W = [143 124 109 114 113 154 150 110 155 146 125 102 137 147 103]
Which number is the entry just right of 113? 154
Which number is the entry just left of 113? 114
Which number is the entry just left of 110? 150

[[127, 124, 118, 137, 146, 136, 120, 134, 114, 120, 133, 115, 128, 128, 141],
 [133, 119, 116, 134, 143, 129, 118, 125, 123, 118, 124, 122, 129, 124, 135],
 [129, 130, 128, 123, 116, 119, 123, 116, 135, 132, 131, 130, 121, 128, 125],
 [133, 127, 141, 114, 132, 130, 137, 141, 130, 134, 119, 129, 135, 122, 138],
 [122, 121, 107, 140, 129, 131, 118, 129, 127, 122, 122, 138, 126, 131, 125],
 [123, 122, 120, 135, 124, 126, 120, 116, 139, 130, 121, 137, 123, 125, 130],
 [127, 125, 132, 127, 132, 131, 132, 134, 125, 121, 113, 113, 127, 119, 131],
 [132, 121, 115, 134, 141, 125, 117, 124, 125, 118, 119, 131, 128, 120, 129],
 [116, 129, 126, 137, 121, 125, 120, 108, 132, 133, 129, 146, 122, 122, 129],
 [134, 130, 139, 117, 137, 134, 136, 145, 127, 140, 114, 125, 134, 123, 131],
 [136, 130, 133, 121, 112, 119, 125, 122, 132, 130, 132, 133, 125, 133, 128],
 [132, 132, 136, 122, 139, 139, 135, 147, 125, 146, 109, 117, 130, 130, 121],
 [128, 121, 142, 115, 124, 125, 138, 135, 132, 127, 127, 129, 133, 127, 142]]
Rows and columns are numbered from 1.
The entry at row 3, column 2 -> 130
What is the top-left entry?
Answer: 127
The entry at row 1, column 2: 124
What is the entry in the bottom-left corner?
Answer: 128
What is the top-right entry?
Answer: 141
What is the largest entry?
Answer: 147
The entry in row 2 and column 1 is 133
The entry in row 1 and column 3 is 118
The entry in row 3 and column 1 is 129
What is the bottom-right entry?
Answer: 142
What is the entry directly above the smallest entry?
Answer: 141
The bottom entry of the column that holds the largest entry is 135
What is the minimum?
Answer: 107
What is the entry just right of the smallest entry?
Answer: 140
The entry directly above the centre entry is 116
What is the entry at the centre?
Answer: 134
The entry just left of the centre entry is 132

Read these off the matrix that follows.
1) Read off the entry just left of the centre entry.
2) Read off the first entry in reading order.
3) Read off the top-right entry.
4) Read off the entry directly above the centre entry.
5) Read off the smallest entry in the first column.
6) Read off the smallest entry in the last row.
7) Read off the 4th entry, reading row by row.
8) Read off the entry at the centre.
[[138, 123, 145, 125, 123, 140, 130, 119, 130, 134, 131, 131, 123, 121, 132],
 [120, 121, 131, 134, 127, 132, 126, 138, 134, 121, 132, 130, 122, 137, 120],
 [123, 124, 143, 127, 129, 136, 119, 115, 130, 128, 124, 129, 124, 129, 132],
 [129, 127, 127, 124, 125, 137, 117, 115, 127, 125, 124, 133, 138, 125, 123],
 [124, 135, 130, 137, 133, 115, 124, 128, 137, 134, 125, 125, 122, 134, 139],
 [141, 131, 120, 129, 122, 117, 135, 145, 127, 130, 132, 131, 128, 122, 128],
 [136, 124, 134, 128, 121, 126, 135, 134, 124, 132, 130, 134, 121, 119, 141],
 [123, 135, 118, 126, 126, 114, 123, 129, 130, 123, 132, 129, 134, 132, 121],
 [124, 122, 133, 127, 125, 136, 119, 119, 139, 121, 135, 136, 127, 131, 120],
 [121, 132, 122, 123, 123, 116, 120, 117, 129, 122, 138, 135, 131, 127, 123],
 [138, 133, 125, 123, 122, 119, 129, 122, 122, 135, 128, 132, 128, 119, 141],
 [125, 128, 134, 137, 132, 119, 127, 127, 151, 129, 134, 127, 122, 138, 126],
 [121, 139, 120, 122, 130, 116, 127, 119, 122, 127, 126, 125, 132, 126, 131],
 [126, 139, 123, 124, 133, 118, 122, 115, 137, 129, 130, 126, 137, 133, 123],
 [137, 133, 124, 132, 124, 114, 136, 139, 134, 133, 135, 129, 124, 125, 132]]
1) 123
2) 138
3) 132
4) 134
5) 120
6) 114
7) 125
8) 129
